In the data rows, the value 128 means zero.
Some points, each followed by its number:
[ 34 105 126 192 109 201 148 196 131 135 130 197 104 146 139  83 176 154
 188 128  75  79 123 161  44 119  80 157  63 174  70  78] 0
[167 147 210  11 147  96  93  95 124 183 192  99 123 178 145 184 124 185
  71 125 149 164 135  78 143 156  48  71 119 104 140  87] 1
[ 85 121 152 118 138 182 114 167 146 147 148 166 106 187 140 124 165 154
 120 121 111 111 100 124  86 145  91 107  95 144  93  85] 2
[135 187 156  69 118  87 153  90 128 164 159 117 131 151 128 155 120 165
 105 101 165 143 171  99 145 117  92 122 109  74 125  93] 3
[138 176 166  71 111  81 171  75 121 168 150 120 147 140 123 144 109 183
 108 105 168 165 204  82 172 103 100 152  98  57 120 102] 4
[ 79 105 141 136 145 208 130 158 154 160 161 163  94 154 116  98 147 131
 105 113  94  96 112 146  75 133 137 122 111 153  90 104] 5
[ 35  53 121 153 156 255  96 188 162 149 151 228  56 145 106  78 148 108
  99 128  30  78  57 167  11 153 178 112 131 251  64 124] 6
[137 138 255   2 146 110  41 106 146 174 251 145 151 195 182 187 217 207
  61  46 152 255 175  20 178 206  38  86  85  81  95  68] 7
[ 84 120 150 104 124 181 127 144 154 157 157 178  98 157 105 108 130 144
  99 106  90 106 134 121  80 126 138 129  99 143  94 106] 8
[ 23  66 132 127 148 253 124 170 178 149 146 221  68 153  91  61 146 119
 100 141  20  93  95 130  25 147 192 124 101 212  81 126] 9
[ 52  89 195 101 159 226 100 161 180 182 178 194  62 200 163 111 197 120
  82  90  65 122  72 124  76 149 140  97 124 177  58  91] 10
[105 143 159  81 105 145 145  77 119 154 178 155 118 127 119 134 126 168
  98  88 125 132 147  92 116 134 127 129  86 102  97  97] 11
[ 39  87 170 117 164 207  92 173 160 144 169 208  52 189 165 107 194 109
  77  96  59  97  51 121  70 167 154  95 131 172  60  97] 12
[106 134 176  65  92 134 118 111 127 163 204 156 117 137 131 115 129 176
  94  81 108 201 180  61 134 160 134 118  76 103 100 103] 13
[ 84 140 124 120 144 152 161 111 136 166 160 172  96 165 140 121 135 134
  93 106 119  72  95 142  83  86 147 119 124 120  83  96] 14
[ 66 109 144 125 160 192 122 134 138 156 148 190  79 154 136 102 144 113
  86 106  93  88  80 136  75 127 164 110 126 152  78 104] 15
[103 153 125 118 123 137 163 103 123 156 156 151 121 162 127 129 127 154
 100 107 150  89 127 133 106  84 141 133 116  97  96 100] 16
[ 86 137  99 128 114 137 174  90  90 148 116 148 132 105  68 102  72 162
 102 122  96  65 162 133  63  68 180 149  96 112 102 120] 17
[141 179 114 104  93 103 205  78  68 182 153 129 159 114 102 150  87 193
 109 107 175  96 183 119 111  40 135 142  93  59 112 110] 18
[135 141 116 119 117  90 160 125 102 164 109 141 122 122 122 116  96 136
 101 149 116 102 157 111 141  99 143 138 157 100 120 147] 19
[121 138 120 135 110 130 126 133 141 126 135 136 117 121 129 130 125 129
 127 117 132 100 103 143 113 125 123 135 140 141 120 115] 20
[148 147 138  83 138  96 151 111 106 151 137 119 140 177 124 111 117 143
 123 141 153 161 153 103 151 104 130 116 109  82 129 141] 21
New points follow, each followed by the numbers of its two nearest points above, smallest number first.
[151 149 167  44 188 136  91 117 124 171 144 107 136 164 124 181 125 136
  87 131 155 130 109 110 121 151  47  87 117 115 144  91] 1 3
[107  94  65 149 248 166 111 147 160 105  14 103 173 181  93 125 110  30
 173 237 106  74  24 231 100  87 143  70 118 174 183 186] 5 20
[119 140 122 101 130 132 121 116 174 144 127 134 134 154 140 144 135 130
 127 119 149 131 114 130 125 149 114 108 111 128 123 111] 16 20
[144 124 121 129 140 125 121 118 143 143 137 125 140 131 129 145 130 140
 127 124 134 127 135 130 124 146 114 117 124 137 131 119] 20 21
[115 135  43 140 210 116 117 130 179  76  16  85 195  97  30 146  70  77
 228 221 120 125  82 201  92 129 132 100  58 167 230 175] 19 20
[131 122 125 119 118 101 168 131  87 144 117 118 120 146 107 124 121 116
 111 142 134 107 152 108 133  96 150 143 143 103 121 142] 19 21
[129 147 141 100 155 107 120 121 150 146 134 133 148 164 130 136 135 131
 130 128 136 152 135 112 153 130 117 106  95 106 132 122] 3 21
[144 135 117 172 104 135 120 127 124 116 127 135 123 104 135 143 123 140
 121 104 139 112 119 141 110 143 108 131 149 142 119 114] 16 20
[152 139 101 155  84 107 119 104 130 105 127 122 136  78 147 143 116 147
 132 107 144 105 137 150 121 128 111 136 143 165 125 117] 19 20
[145 138 124 125 140 135 121 138 133 127 124 129 144 116 130 143 122 132
 134 118 148 145 132 143 124 132 110 119 119 144 132 119] 20 21
[135 131  74 146 255 135  97 128 129 127  23 101 197 146  91 169 103  62
 157 187 133  82  37 228 103 101  90  76 115 153 171 151] 19 20
[109 120 173  91 152 175  78 134 179 136 174 130 125 181 151 150 170 148
 118 102 159 172 100 127 128 163  69  86  93 124 106  85] 2 11
[152 128 114 142 114 137 113 125 150 112 125 128 118  96 150 149 114 125
 109 106 132 118 100 143 116 143 145 118 159 159 132 123] 19 20
[124 116 134 124 135 122 138 147  79 153 103 123 122 169 152 106 117 118
  96 143 131 105 136 125 158  91 154 123 168 112 101 149] 19 21
[144 119 107 133  97 116 153 133 124 114 124 123 115  95 121 137 115 142
 147 126 169 105 136 139 127 118 131 155 145 136 138 116] 19 20
[142 127 124 127 136 148 115 132 150 128 145 140 124 112 129 138 125 138
 120 108 132 122 109 139 109 147 123 115 139 161 113 117] 8 20
[148 135 115 139 129 133 141 135 130 129 128 120 131 134 123 136 125 134
 130 126 146 128 136 146 123 122 110 141 131 118 129 125] 19 20
[136 133 117 135 124 135 121 129 124 146 130 141 131 115 150 133 117 134
 119 125 118 114 129 133 112 129 103 118 143 151 117 125] 19 20
[131 135 131 117 135 131 118 103 147 129 140 132 130 146 143 132 116 128
 131 117 145 128 120 126 141 125 129 110 116 127 132 128] 20 21
[137 131 120 115 148 136 108 124 119 141 126 136 144 138 142 134 118 134
 123 118 132 138 121 145 128 120 104 101 129 130 121 125] 20 21
[130 144 123 129 126 142 113 134 149 125 132 138 127 122 150 129 122 141
 127 120 134 137 119 141 117 137 111 118 135 135 123 125] 16 20
[119 151 151 119 178 137 194 132 109 164 141 124 111 143 152 144 168 136
 136  80 162 119 123 152 144  72 134 113 130 104 129  90] 14 16
[153 148 108 143 113 135 119 121 147 109 126 120 124 107 135 152 110 140
 127 108 132 111 117 154 113 148 123 124 143 153 132 112] 16 20
[116 136 123 141 102 115 201 133  87 121 118 109 111 101 101 116 117 115
 147 137 140  90 164 122 146  90 152 181 134  93 128 134] 19 20
[156 128 112 137 103 112 125 122 125 112 133 119 140  89 126 139 113 141
 141 111 145 136 135 152 132 147 107 132 138 145 153 117] 19 20
[148 130 112 131 136 133 115 130 144 133 129 136 142 130 120 135 121 138
 127 115 142 143 128 141 112 140 104 116 116 143 148 115] 20 21
[129 139 126 127 130 128 131 125 141 131 139 135 133 127 138 141 139 128
 120 114 139 116 112 124 126 130 129 123 127 128 126 121] 16 20
[143 123 118 142 118 150  89 126 146 120 143 150 116  99 139 156 113 141
 113  97 108 110  89 158  91 149 125 109 162 216 108 116] 5 20
[127 149 123 115 134 136 107 123 120 133 138 132 140 114 137 153 126 142
 127 123 131 154 119 136 124 140  94 113 120 146 130 117] 20 21
[109 135 192  77 147 162 114 139 156 171 184 167 103 217 170 146 172 152
  88  79 139 141 114 101 130 150  98 104 112 110  83  81] 2 11
[146 143 115 119 148 123 109 122 165 136 127 133 152 145 137 140 128 132
 125 123 128 132 110 143 126 127 103 106 121 149 128 124] 20 21
[150 124 107 173  96 133 123 114 131 115 128 143 123  81 152 140 107 157
 123 116 116 104 126 159 106 120 112 135 163 156 110 120] 19 20
[130 141 115 152 124 122 150 132 130 123 124 120 120 112 115 141 131 134
 126 120 159 102 133 146 113 118 130 142 138 134 123 114] 16 20
[129 142 129 125 117 131 133 131 156 133 134 123 117 125 127 158 135 137
 128 125 139 105 126 131 123 125 112 121 113 120 122 108] 16 20
[133 171 107 121 112 120 134 107 216 121 121 152 117 124 186 155 113  95
 126 127 146 160 110 105 169 124 171  98 131 128 157 150] 20 21
[153 161 126 138 143 124 139 149  99 113  89  94 155 150 192 177 129 132
 145 161 142  93  87 173 121 110  65  83 153 140 134 104] 19 20
[119 122 111 149 116 126 124 119 126 117 131 136 128 103 148 130 126 125
 121 117 129 121 115 129 113 128 138 121 134 119 120 128] 19 20
[118 148 126 146 152 165  74 111 189  72 111 137 107  91 164 150 110  98
  88  98 126 105  38 125 127 166 165  99 193 160 112 114] 15 20
[109 105  62 147 239 140 106 158 162 100  19 103 172 156  89 138 102  41
 185 213 112  82  38 206 105  99 148  77 112 179 169 181] 19 20
[121 155 129 137 108 133 125 116 170 116 113 126 113 128 122 153 150 117
 141 127 144 115  92 132 122 128  96 128 116 119 118 101] 16 20
[126 116 119 134 105 114 161 120  76 135 117 123 121 134 108 114 129 129
 120 143 134  93 165 118 137  81 157 159 138 100 123 140] 16 19
[117 124 117 163 114 151 106 117 133 111 123 145 121  98 153 141 125 143
 112 106 117  98  96 141 105 135 133 123 152 162 101 115] 14 20
[154 140 113 156 108 123 138 126 135 110 133 120 134  88 105 144 115 143
 158 120 146 140 136 137 119 146 126 134 132 148 152 119] 19 20
